One turning vector, and how many steps it has turned
The counts run from 0 to 154.
[1.261 -0.694 0.102 0.339 0.873 -0.791 -1.339 -0.317 -1.022 0.820 -3.076 -0.481 -1.947 1.113 0.099 0.205 -1.076 -0.766 -1.008 0.130 0.717 -0.366 -0.148 0.859 1.886 -1.859 4.257 0.253 1.008 1.888 -1.736 -2.460] | 70
[1.479 -0.863 0.792 0.312 -2.123 -0.816 0.646 -1.878 0.798 1.405 -1.105 0.336 0.288 2.296 0.345 1.788 -0.613 -0.266 -2.847 1.229 1.560 3.460 -0.266 -0.899 0.927 -0.072 -1.122 2.202 -1.469 0.176 -1.828 0.693] | 135
[0.210 -1.414 1.274 0.391 1.733 1.755 0.499 -1.024 0.767 -0.068 0.536 -0.746 -1.399 1.559 -1.817 -1.814 -1.453 -0.476 -3.183 0.881 0.191 1.152 -0.068 2.203 3.415 0.077 -2.160 0.436 -0.662 0.299 -0.107 -0.479] | 22
[-0.892 0.512 -1.268 -2.800 2.017 1.025 -2.639 -0.487 -2.978 0.124 -1.434 -0.943 -1.769 0.162 -2.024 -0.017 -0.001 1.440 -2.722 0.248 -0.613 0.425 -1.063 -1.217 1.645 -1.126 0.018 0.829 -1.371 0.357 0.691 -1.353] | 113
[0.222 1.946 -0.779 -0.444 1.269 -0.128 -1.998 1.789 -3.249 -0.686 -2.140 -1.618 -1.557 0.552 -0.497 0.030 -1.711 0.129 -0.864 -1.214 0.379 -0.144 -0.142 -0.374 -0.156 -1.895 2.943 0.516 0.786 -0.460 -1.337 -2.521] | 74
[-0.287 1.480 -0.832 -1.284 0.772 1.239 -2.066 -1.587 -1.353 1.025 -1.204 -0.204 2.960 0.701 -1.091 1.203 0.271 2.349 -3.694 -1.259 0.730 0.079 0.139 -0.207 -1.170 0.497 0.857 1.946 -0.855 -2.097 -0.293 -0.204] | 42
[1.364 0.495 1.195 0.891 -0.052 1.153 -0.844 0.003 1.064 0.655 -4.307 0.256 1.994 1.651 -1.128 -1.496 1.941 -0.529 -2.782 0.897 -0.664 -0.206 1.258 1.124 -0.390 0.289 -0.260 0.129 -1.886 -1.036 -0.891 1.558] | 88
[-0.493 2.772 -0.171 0.727 2.761 0.726 0.232 0.360 -4.025 -0.304 -1.839 -2.174 -1.220 0.370 -0.369 0.605 -0.840 0.553 -1.934 -0.310 2.220 1.150 -0.994 -0.838 -0.703 0.713 0.496 0.396 -0.885 -1.455 -0.353 -2.445] | 77
[-2.301 0.381 -1.929 0.227 0.647 1.803 -1.242 -0.947 -1.703 0.594 1.227 -0.432 0.023 1.555 -1.663 -0.838 -1.055 0.843 -2.008 -1.255 0.499 2.492 2.005 1.157 1.631 0.026 0.869 0.076 1.126 -0.050 0.796 -2.858] | 147
[0.399 -2.544 -0.602 0.351 -0.701 1.634 1.034 -0.145 1.842 -0.053 0.461 -2.040 0.490 1.320 -1.858 -2.694 -2.088 0.479 -0.932 1.076 -0.229 3.044 0.073 1.778 0.171 -1.507 -0.102 -1.266 -2.090 -1.201 -0.042 -1.394] | 58
[1.204 -0.704 0.793 -1.206 -1.147 1.986 -0.459 0.484 1.240 1.238 -0.874 -0.838 3.211 0.376 -1.585 -0.865 -0.882 2.333 -2.949 -1.073 0.631 1.391 -0.189 0.909 0.010 -0.360 -2.962 0.556 -1.044 -0.642 -1.591 0.203] | 130
[1.234 -2.587 2.062 -0.224 0.215 -0.203 -0.330 -1.228 -3.255 1.797 -1.238 -1.451 -2.443 0.864 -1.260 1.688 -0.097 0.136 -1.780 1.309 -0.178 0.575 -1.033 -2.751 2.299 -0.634 0.420 0.681 -0.024 1.149 -0.334 -0.704] | 30
[1.355 1.966 1.203 1.168 -2.031 2.201 1.831 0.744 -3.295 0.328 -1.202 -0.849 -1.867 0.620 -0.445 0.762 -0.142 0.377 -2.644 -1.161 -0.983 -1.913 -1.125 -1.183 -1.182 1.111 0.236 1.211 -0.034 0.704 2.063 -0.852] | 119
[1.398 -1.718 -0.078 -0.359 -0.722 -0.333 -1.068 0.115 -2.538 2.346 1.719 -0.333 0.340 1.789 0.101 -1.390 -1.819 -0.343 -1.232 1.195 -1.295 0.512 1.183 2.084 2.657 -1.727 2.720 -1.339 -0.294 0.354 0.824 0.268] | 104
[-0.107 0.406 0.279 0.828 -2.470 1.270 3.755 1.028 0.140 0.055 -0.746 0.848 -0.771 2.453 0.709 -1.634 -1.461 -1.410 -1.677 0.663 -1.610 0.609 0.891 2.348 0.863 0.256 1.161 -0.960 -3.045 0.179 0.625 1.382] | 15
[1.711 2.096 1.191 2.451 -0.825 0.937 1.099 1.258 2.149 -0.196 -1.748 0.156 1.291 1.799 0.096 -2.746 -0.490 -0.965 -2.958 -0.108 -0.942 -0.436 -0.106 2.606 -0.159 0.179 -1.570 1.155 -0.319 -0.579 -1.645 0.417] | 90
[0.891 -2.500 -0.389 -0.708 1.436 0.198 0.148 -0.216 -2.794 2.912 0.897 0.191 0.024 1.525 -1.419 -1.079 -0.402 -0.740 -1.761 1.300 0.134 0.578 1.037 1.908 3.671 -1.048 1.587 -1.538 -0.913 1.283 0.138 -0.287] | 105
[-0.197 0.525 -1.060 -0.194 -1.438 0.138 1.065 -0.059 -0.885 0.384 -1.504 -0.409 0.398 1.139 0.121 -0.103 -0.232 -0.938 -1.851 2.168 -2.571 1.907 0.801 -0.011 -0.373 -0.432 1.244 -0.391 -5.225 -1.095 1.208 1.227] | 12
[0.485 -2.408 -2.028 -0.465 -0.307 -1.020 0.395 -0.510 -1.781 1.479 -0.536 -0.102 -0.791 1.989 -1.665 -1.534 -0.801 -1.150 -0.358 1.185 0.901 2.867 2.513 0.225 1.115 -2.713 2.257 -0.481 -0.911 -0.362 -1.228 -1.095] | 142
[1.284 0.985 0.469 0.265 -0.425 2.179 -3.120 -1.606 -0.447 -0.220 -2.049 -0.989 -1.054 1.715 0.149 0.170 0.368 0.396 -1.557 0.543 -1.760 -0.354 -0.951 0.074 -0.431 0.219 3.122 0.600 0.524 1.411 2.968 -2.274] | 154
[-0.380 -0.174 -1.170 -0.700 1.388 0.373 -0.339 0.061 -1.447 1.234 0.705 -0.122 -0.176 1.194 -1.060 -1.464 -1.539 0.302 -2.469 -0.557 -0.410 -1.628 0.276 3.309 2.761 -1.525 3.036 0.453 0.358 1.086 0.178 -1.397] | 108
[0.646 -2.246 0.933 0.279 -0.739 -0.133 0.952 0.384 -3.284 2.350 -1.248 -1.279 -0.694 0.345 -1.638 0.467 -0.193 1.003 -1.513 -0.559 -0.847 -2.606 -0.826 -0.522 0.937 -2.098 3.275 -0.184 -0.276 0.651 -0.586 -0.994] | 33
[-0.937 -2.534 0.849 -0.037 -1.922 1.216 -2.373 -1.118 0.569 1.047 -0.311 0.029 -0.100 1.639 -1.043 0.460 -1.854 1.106 -1.524 0.148 0.374 3.866 0.662 -0.394 2.862 0.034 0.405 -1.127 -0.118 1.570 0.072 -1.075] | 63
[-0.712 -1.424 1.034 1.648 -0.913 1.761 0.264 -1.547 1.155 -0.088 1.343 -1.048 -0.694 2.069 -0.780 0.142 -3.352 -0.601 -2.148 0.687 1.268 4.297 0.522 0.832 1.262 1.017 -0.317 -0.173 0.263 -1.551 0.021 -1.036] | 60
[-0.258 -1.021 0.829 0.480 -0.998 -1.521 -1.100 -0.766 1.034 0.369 0.349 -2.201 1.479 0.783 -1.006 -0.561 -1.392 -0.117 -2.556 1.763 -2.024 3.354 -0.021 -0.769 1.036 -1.428 -0.808 0.035 -2.124 -2.101 -1.561 0.122] | 96
[0.870 1.563 -0.936 0.694 2.800 1.194 -0.426 0.950 -4.217 0.929 -1.101 -2.706 -0.213 -1.050 -1.425 -0.451 0.582 0.928 -1.664 -0.712 0.755 0.712 -0.033 -0.650 0.407 -0.214 -0.077 0.355 -0.040 -0.798 0.371 -3.395] | 76
[0.339 -0.769 0.714 -0.516 -2.166 -0.988 -0.562 0.219 -2.548 1.233 1.279 0.330 -1.371 2.322 0.733 -0.440 -3.192 -1.276 -0.862 1.414 -0.052 1.685 0.879 0.856 2.445 -0.800 2.675 -1.489 -0.314 0.437 -0.504 0.857] | 103
[0.525 0.958 -0.009 0.371 1.307 2.456 -1.130 -1.773 -2.348 0.650 -1.127 -0.368 -1.728 1.188 -0.419 -0.124 0.276 0.647 -1.914 0.641 1.142 1.626 -1.936 0.169 1.042 1.062 0.026 -0.442 -0.173 1.962 3.226 -1.881] | 152
[-1.679 -0.094 -2.041 0.250 0.107 0.223 1.447 -0.976 -1.534 -0.406 0.133 -0.316 -1.564 2.127 -1.371 -1.920 -2.211 0.309 -0.581 -0.270 1.882 1.964 -0.312 2.269 1.201 -1.752 3.156 -0.555 -0.732 0.040 -0.604 -2.690] | 145
[2.177 -1.012 1.264 1.059 -1.106 -0.831 0.514 -1.113 -3.275 1.874 0.370 -1.750 -1.897 1.104 -0.053 0.800 -1.821 0.206 -2.011 -0.037 -0.808 -2.076 -2.010 0.226 0.475 -1.501 3.382 0.565 1.294 0.910 -0.337 -1.003] | 32
[1.677 -1.174 -0.921 1.102 -4.164 -1.150 1.717 -0.241 0.636 1.521 -0.129 -0.113 0.390 2.077 0.636 -0.479 -1.378 0.709 -1.385 0.164 -0.226 1.900 -0.088 0.999 0.845 -2.157 1.163 1.759 -1.071 1.538 -1.178 -0.339] | 137
[0.930 -0.143 1.375 0.998 -0.025 0.636 0.121 1.030 -4.467 1.690 -0.192 -0.095 -0.536 0.793 -0.833 0.921 -1.342 -0.126 -2.284 -1.499 1.107 -1.943 0.590 -0.505 -0.218 -0.260 1.853 0.374 2.815 -0.772 -1.362 -0.762] | 35
[1.057 0.914 1.186 -0.792 -2.343 2.055 1.516 1.589 -3.201 -0.205 -3.122 -0.550 -1.607 1.081 -1.182 -0.008 -0.316 0.536 -1.750 -0.577 -1.465 -1.949 -1.324 -1.232 -2.029 -0.175 1.349 -0.029 -1.133 0.159 1.242 0.215] | 120
[1.989 -1.863 0.232 -0.705 -0.944 -0.285 -1.998 -0.390 -0.547 1.437 -1.551 -0.604 -1.682 1.773 0.214 -0.549 -1.837 0.820 0.015 1.735 0.400 2.011 -1.139 0.435 2.421 -1.541 2.088 -0.994 -0.166 2.870 0.134 -1.454] | 66
[-0.450 0.187 0.705 -0.169 -1.448 -1.078 -0.004 0.653 1.397 -0.434 -1.052 -1.923 -0.248 1.304 -0.700 -2.276 -2.370 -0.467 -1.686 1.906 -0.746 3.026 -2.009 -0.188 0.629 -1.619 -0.897 -0.102 -3.048 -1.672 -2.368 0.380] | 95
[0.513 3.794 1.064 1.170 -2.303 1.029 -1.018 0.753 -2.274 -0.539 -1.720 -1.262 0.856 1.524 1.187 0.023 -0.723 1.273 -1.728 -1.528 -0.421 -0.430 -0.189 0.372 -2.162 1.923 1.502 0.188 -1.665 -0.738 1.330 0.039] | 82
[0.568 -1.301 0.943 -1.481 0.308 0.949 -1.769 -0.159 0.769 -1.462 -0.267 -0.594 -0.964 2.575 -1.782 -2.659 -2.586 -1.061 -1.397 1.738 -1.428 0.763 1.655 2.445 1.515 -1.140 0.361 -0.870 -1.260 -1.371 -0.241 0.646] | 20
[0.770 -0.849 0.807 0.476 -0.559 2.787 1.575 1.560 -0.527 0.573 0.731 0.673 -0.670 2.203 -0.851 -2.916 -0.994 -1.371 -2.053 0.460 -0.836 0.765 2.778 2.465 2.433 0.440 -1.792 -0.729 -0.400 0.013 0.995 0.918] | 18
[1.112 -1.383 -1.125 -0.062 -3.063 -1.301 0.376 -0.013 -1.358 1.988 -0.957 0.372 -0.498 2.476 -0.020 -0.276 -0.334 -1.774 -1.376 0.596 0.988 3.325 3.332 -0.832 1.687 -1.311 -0.449 1.154 0.483 0.125 -2.031 0.417] | 139
[-0.156 -1.091 0.486 -0.233 1.873 0.516 0.138 -0.544 -2.817 1.795 0.265 1.444 -1.470 2.165 -0.424 -0.451 -1.243 -1.728 -2.476 1.676 2.115 0.559 1.100 1.894 3.316 -0.040 1.935 -0.901 0.411 0.590 -0.218 0.322] | 106
[2.427 2.865 1.800 1.142 -0.943 1.651 -1.277 0.471 -2.089 0.231 -2.939 0.333 0.838 1.712 0.102 -0.665 0.884 -0.590 -2.222 0.837 0.211 0.189 1.527 -0.110 -1.481 2.236 -0.826 -0.391 -0.891 -1.097 1.032 1.893] | 85
